0: array([136, 117, 116, 127, 174, 113, 116, 122, 095, 113, 115, 097, 124, 109, 139, 170, 142, 122, 159, 176, 078, 110, 115, 111, 112, 123, 154, 142, 140, 153, 152, 158])
1: array([255, 113, 114, 112, 097, 105, 112, 102, 089, 090, 085, 085, 077, 074, 067, 255, 074, 077, 072, 057, 052, 059, 050, 049, 039, 044, 043, 039, 031, 024, 033, 027])
2: array([133, 112, 118, 152, 124, 107, 125, 146, 098, 152, 122, 117, 135, 123, 116, 165, 143, 127, 145, 129, 117, 119, 138, 131, 152, 130, 132, 150, 136, 134, 137, 160])
3: array([122, 154, 119, 117, 105, 110, 120, 194, 149, 114, 110, 129, 151, 138, 090, 096, 115, 126, 144, 173, 152, 122, 121, 126, 123, 115, 123, 130, 136, 143, 166, 166])
4: array([123, 142, 114, 110, 106, 115, 110, 161, 188, 156, 128, 107, 096, 096, 087, 160, 175, 178, 155, 110, 100, 103, 107, 133, 168, 174, 143, 124, 119, 107, 139, 145])
5: array([182, 113, 114, 113, 100, 106, 113, 101, 087, 091, 085, 086, 076, 073, 255, 255, 074, 080, 070, 059, 051, 059, 050, 049, 040, 044, 041, 038, 033, 255, 033, 025])
6: array([152, 112, 115, 111, 099, 248, 113, 101, 090, 089, 086, 087, 075, 074, 197, 198, 075, 080, 074, 242, 241, 060, 049, 049, 039, 044, 042, 038, 032, 208, 031, 027])
7: array([121, 156, 152, 110, 099, 104, 112, 100, 088, 145, 160, 193, 151, 141, 107, 106, 076, 080, 101, 120, 159, 196, 187, 150, 151, 125, 122, 037, 031, 085, 154, 169])
8: array([129, 113, 115, 111, 124, 168, 112, 142, 100, 140, 112, 126, 142, 104, 117, 158, 154, 130, 128, 115, 159, 142, 123, 120, 133, 145, 129, 157, 123, 138, 133, 164])
9: array([107, 184, 126, 164, 172, 122, 117, 118, 125, 134, 121, 139, 136, 129, 124, 099, 145, 167, 137, 134, 127, 146, 132, 119, 134, 154, 137, 128, 137, 140, 139, 144])
10: array([142, 119, 119, 142, 108, 116, 113, 101, 088, 130, 146, 107, 170, 121, 188, 113, 099, 129, 096, 119, 089, 131, 162, 139, 166, 136, 197, 136, 110, 119, 107, 144])
11: array([128, 113, 117, 111, 158, 103, 111, 102, 087, 089, 202, 084, 076, 075, 202, 123, 076, 078, 152, 138, 142, 059, 050, 049, 219, 157, 041, 037, 195, 201, 032, 027])
12: array([121, 117, 119, 131, 193, 113, 118, 127, 095, 117, 122, 098, 135, 120, 156, 099, 157, 131, 177, 116, 083, 122, 122, 126, 123, 127, 177, 136, 151, 122, 173, 137])
13: array([112, 142, 126, 111, 118, 137, 197, 160, 120, 119, 130, 149, 156, 148, 120, 123, 143, 155, 147, 143, 130, 136, 129, 128, 127, 146, 143, 133, 121, 126, 138, 139])
14: array([112, 135, 193, 144, 099, 118, 135, 142, 138, 143, 142, 086, 108, 119, 117, 156, 131, 173, 124, 094, 111, 132, 159, 148, 139, 143, 082, 121, 135, 154, 179, 125])
15: array([131, 121, 142, 123, 099, 113, 185, 121, 146, 121, 106, 096, 136, 112, 181, 118, 134, 116, 101, 103, 167, 142, 156, 134, 104, 099, 141, 139, 166, 154, 145, 122])
16: array([128, 114, 145, 111, 115, 109, 133, 110, 192, 102, 145, 111, 106, 149, 110, 118, 141, 126, 145, 120, 098, 193, 113, 156, 104, 136, 127, 143, 116, 161, 136, 161])
17: array([137, 113, 115, 112, 119, 155, 113, 133, 096, 131, 107, 118, 195, 098, 106, 139, 144, 159, 113, 120, 138, 145, 116, 121, 140, 130, 130, 175, 143, 126, 132, 152])
18: array([135, 146, 145, 112, 098, 105, 112, 100, 088, 134, 144, 172, 134, 131, 172, 124, 117, 080, 097, 111, 138, 169, 159, 151, 160, 181, 147, 119, 078, 091, 130, 140])
19: array([114, 114, 115, 134, 179, 110, 131, 164, 115, 096, 140, 173, 116, 114, 142, 127, 111, 159, 149, 120, 115, 166, 146, 115, 126, 161, 122, 125, 147, 145, 132, 137])
20: array([129, 171, 122, 152, 156, 118, 117, 115, 117, 125, 115, 129, 126, 118, 111, 153, 174, 153, 150, 162, 116, 129, 119, 118, 132, 144, 142, 139, 136, 138, 125, 148])
21: array([125, 114, 114, 111, 147, 119, 112, 163, 120, 183, 090, 153, 104, 155, 088, 120, 174, 135, 122, 124, 166, 115, 123, 120, 145, 127, 141, 117, 156, 125, 143, 154])
22: array([128, 133, 114, 112, 103, 114, 112, 144, 162, 139, 118, 102, 091, 170, 102, 135, 150, 153, 134, 095, 125, 168, 130, 125, 138, 141, 122, 105, 151, 146, 163, 152])
23: array([181, 114, 115, 112, 098, 106, 113, 100, 089, 090, 084, 255, 079, 255, 066, 064, 075, 079, 074, 059, 053, 058, 049, 050, 255, 044, 042, 037, 032, 025, 033, 026])
24: array([109, 144, 188, 156, 109, 121, 126, 120, 121, 130, 149, 155, 153, 147, 105, 112, 127, 140, 145, 135, 143, 150, 128, 123, 123, 139, 139, 144, 137, 132, 146, 134])
25: array([110, 112, 165, 185, 099, 181, 130, 113, 126, 130, 128, 153, 137, 137, 148, 116, 129, 141, 135, 130, 129, 135, 148, 131, 126, 139, 139, 145, 126, 136, 146, 131])
26: array([127, 112, 117, 161, 099, 118, 153, 103, 150, 094, 172, 163, 088, 146, 140, 093, 147, 126, 167, 120, 089, 177, 127, 114, 155, 125, 143, 136, 116, 149, 124, 142])
27: array([117, 123, 149, 127, 098, 110, 204, 130, 164, 129, 109, 100, 150, 121, 153, 133, 134, 124, 113, 114, 124, 159, 136, 146, 111, 111, 113, 147, 151, 162, 150, 134])
28: array([126, 113, 119, 157, 101, 113, 125, 135, 183, 111, 134, 151, 092, 146, 095, 119, 155, 122, 148, 101, 119, 167, 110, 147, 164, 110, 118, 115, 142, 132, 143, 177])
29: array([111, 170, 165, 112, 098, 105, 112, 103, 089, 164, 188, 183, 135, 138, 123, 121, 075, 080, 114, 145, 157, 175, 178, 159, 158, 122, 119, 038, 032, 082, 146, 153])
30: array([129, 125, 159, 133, 133, 129, 120, 111, 101, 107, 112, 183, 151, 150, 146, 135, 139, 126, 111, 104, 107, 125, 126, 168, 136, 173, 147, 151, 125, 115, 133, 137])
31: array([115, 165, 115, 111, 126, 146, 121, 140, 181, 169, 103, 128, 152, 141, 087, 126, 166, 130, 106, 135, 164, 120, 104, 128, 137, 129, 119, 153, 156, 113, 126, 155])
32: array([112, 146, 114, 113, 176, 162, 118, 125, 153, 152, 100, 128, 174, 155, 087, 120, 164, 146, 101, 131, 160, 119, 094, 135, 157, 120, 110, 140, 149, 120, 123, 158])
33: array([130, 117, 129, 119, 099, 107, 151, 205, 122, 118, 099, 091, 109, 170, 131, 123, 115, 105, 090, 135, 180, 169, 130, 116, 087, 104, 150, 176, 156, 147, 131, 101])
34: array([114, 198, 116, 112, 121, 132, 112, 102, 153, 184, 126, 141, 105, 113, 113, 147, 146, 080, 132, 153, 115, 101, 114, 164, 156, 151, 145, 117, 136, 156, 160, 066])
35: array([138, 113, 113, 112, 132, 106, 112, 101, 199, 092, 154, 086, 125, 075, 146, 154, 076, 079, 181, 128, 102, 060, 164, 169, 145, 161, 111, 135, 152, 178, 080, 027])
36: array([113, 161, 113, 112, 100, 138, 158, 181, 177, 090, 085, 086, 142, 166, 128, 160, 117, 079, 072, 137, 171, 144, 155, 137, 039, 043, 128, 185, 169, 139, 135, 026])
37: array([105, 181, 140, 122, 110, 131, 168, 180, 142, 125, 120, 139, 146, 153, 135, 121, 138, 151, 148, 138, 136, 140, 127, 127, 124, 138, 145, 140, 127, 119, 137, 138])
38: array([122, 174, 115, 112, 111, 124, 114, 100, 136, 196, 176, 126, 098, 108, 110, 126, 126, 145, 175, 140, 126, 102, 111, 145, 161, 152, 117, 123, 156, 141, 137, 098])

array([127, 113, 114, 115, 121, 108, 114, 106, 194, 097, 177, 094, 124, 088, 112, 098, 135, 099, 226, 094, 144, 088, 148, 112, 110, 114, 174, 115, 182, 107, 152, 118]) 12 38
array([127, 151, 116, 112, 099, 131, 149, 163, 155, 093, 085, 086, 129, 145, 114, 179, 138, 080, 072, 118, 152, 143, 168, 169, 041, 043, 109, 175, 178, 135, 164, 076]) 36 33
array([133, 113, 116, 111, 181, 106, 112, 102, 088, 092, 172, 086, 076, 073, 218, 147, 074, 081, 186, 170, 052, 060, 052, 049, 163, 158, 043, 039, 195, 218, 032, 028]) 11 35
array([133, 114, 158, 115, 119, 111, 143, 111, 151, 105, 150, 121, 110, 179, 115, 139, 111, 143, 121, 136, 097, 177, 107, 164, 118, 142, 143, 140, 132, 124, 155, 136]) 16 24
array([121, 114, 124, 115, 192, 112, 125, 109, 116, 098, 158, 106, 145, 092, 177, 099, 159, 108, 146, 098, 110, 106, 161, 115, 142, 120, 195, 120, 147, 118, 160, 123]) 12 0
array([107, 186, 115, 112, 098, 155, 182, 161, 172, 090, 086, 086, 149, 176, 111, 144, 142, 081, 074, 121, 165, 173, 162, 141, 040, 045, 135, 197, 163, 089, 125, 028]) 36 33
array([118, 112, 116, 113, 185, 106, 114, 105, 158, 096, 143, 091, 177, 085, 153, 086, 130, 094, 179, 095, 133, 084, 201, 100, 134, 098, 164, 113, 150, 107, 174, 119]) 12 15
array([120, 112, 114, 164, 135, 107, 129, 157, 102, 169, 130, 128, 152, 135, 129, 107, 159, 142, 125, 133, 134, 132, 128, 149, 130, 133, 142, 136, 131, 132, 149, 145]) 2 9
array([140, 114, 114, 112, 145, 104, 111, 102, 090, 090, 179, 086, 078, 074, 175, 181, 075, 080, 136, 147, 121, 060, 049, 050, 180, 202, 042, 036, 160, 231, 096, 027]) 11 35
array([115, 115, 124, 197, 102, 117, 136, 164, 108, 130, 176, 112, 107, 133, 107, 108, 162, 138, 123, 116, 131, 129, 131, 167, 138, 124, 129, 132, 123, 141, 166, 144]) 2 28
array([121, 114, 121, 200, 101, 142, 116, 110, 141, 098, 101, 159, 105, 111, 162, 128, 144, 123, 148, 137, 132, 111, 107, 150, 112, 111, 156, 127, 142, 152, 131, 175]) 25 28
array([132, 113, 115, 113, 167, 107, 113, 105, 146, 094, 131, 092, 157, 083, 135, 163, 119, 093, 159, 160, 116, 082, 171, 140, 115, 122, 140, 168, 125, 142, 148, 123]) 0 2
array([119, 112, 117, 111, 198, 135, 111, 102, 153, 152, 093, 090, 119, 146, 091, 128, 118, 138, 113, 177, 119, 118, 104, 174, 156, 106, 109, 153, 177, 100, 115, 157]) 32 31
array([122, 126, 172, 140, 145, 136, 124, 114, 106, 111, 121, 125, 172, 134, 165, 132, 152, 138, 122, 114, 120, 131, 135, 137, 139, 147, 144, 144, 124, 126, 142, 139]) 30 25
array([109, 111, 113, 185, 148, 108, 133, 181, 105, 106, 151, 143, 103, 127, 156, 118, 116, 163, 145, 106, 133, 153, 130, 119, 146, 155, 118, 131, 157, 124, 129, 146]) 19 2
array([119, 157, 115, 111, 109, 119, 112, 186, 153, 163, 147, 116, 100, 098, 097, 125, 180, 180, 150, 117, 111, 109, 118, 130, 140, 165, 135, 127, 124, 122, 147, 150]) 4 22
array([135, 113, 116, 118, 127, 106, 114, 108, 145, 101, 217, 097, 125, 094, 134, 108, 102, 106, 193, 109, 169, 094, 153, 119, 135, 139, 129, 127, 178, 138, 117, 114]) 38 35
array([118, 112, 115, 113, 131, 190, 112, 139, 108, 165, 098, 131, 135, 132, 153, 102, 166, 124, 150, 106, 144, 155, 118, 114, 130, 163, 122, 122, 137, 142, 132, 150]) 8 21
array([121, 112, 132, 136, 097, 132, 148, 104, 177, 156, 113, 142, 119, 115, 137, 123, 120, 186, 134, 137, 145, 114, 132, 147, 104, 136, 151, 128, 159, 127, 133, 141]) 25 24
array([113, 113, 148, 160, 100, 155, 186, 107, 141, 163, 112, 168, 121, 117, 130, 116, 128, 152, 142, 134, 143, 128, 134, 125, 120, 136, 141, 138, 143, 130, 142, 140]) 25 13
array([118, 111, 115, 113, 166, 125, 111, 183, 133, 133, 092, 180, 117, 123, 084, 142, 144, 120, 100, 147, 136, 106, 120, 141, 137, 101, 164, 137, 148, 095, 165, 168]) 21 2
array([117, 113, 197, 133, 102, 134, 116, 118, 130, 154, 149, 174, 119, 126, 109, 118, 122, 152, 141, 154, 124, 132, 139, 132, 140, 133, 146, 140, 113, 129, 148, 147]) 24 25
array([135, 122, 120, 149, 110, 117, 113, 102, 088, 142, 160, 114, 194, 134, 113, 125, 102, 118, 098, 135, 098, 149, 191, 136, 157, 155, 141, 125, 107, 108, 114, 162]) 10 2
array([140, 113, 115, 143, 119, 104, 122, 136, 097, 137, 114, 108, 124, 191, 105, 144, 147, 128, 128, 115, 123, 108, 146, 124, 137, 139, 131, 145, 171, 138, 128, 157]) 2 21
array([182, 114, 113, 111, 255, 104, 114, 101, 088, 092, 086, 086, 078, 075, 067, 255, 077, 081, 072, 255, 054, 060, 051, 048, 039, 044, 043, 039, 033, 023, 031, 029]) 1 6
array([116, 120, 114, 118, 180, 132, 122, 144, 111, 159, 107, 146, 130, 160, 118, 106, 169, 129, 144, 126, 154, 141, 115, 139, 119, 157, 130, 140, 143, 126, 127, 141]) 21 9
array([153, 113, 115, 112, 099, 108, 113, 103, 086, 234, 085, 219, 077, 203, 066, 066, 074, 080, 072, 059, 240, 058, 232, 048, 224, 044, 041, 039, 034, 024, 031, 027]) 23 7
array([112, 139, 193, 149, 103, 111, 120, 159, 129, 171, 141, 118, 128, 128, 133, 122, 106, 117, 128, 139, 140, 165, 148, 121, 121, 125, 129, 123, 129, 132, 154, 160]) 24 25
array([115, 114, 113, 112, 184, 163, 114, 105, 134, 181, 104, 089, 127, 142, 105, 114, 127, 146, 126, 149, 120, 133, 122, 151, 151, 107, 125, 164, 147, 121, 122, 172]) 32 31
array([138, 117, 129, 120, 109, 111, 114, 105, 134, 097, 202, 120, 168, 102, 136, 091, 109, 102, 139, 108, 131, 123, 201, 128, 159, 129, 160, 110, 107, 114, 153, 141]) 10 18
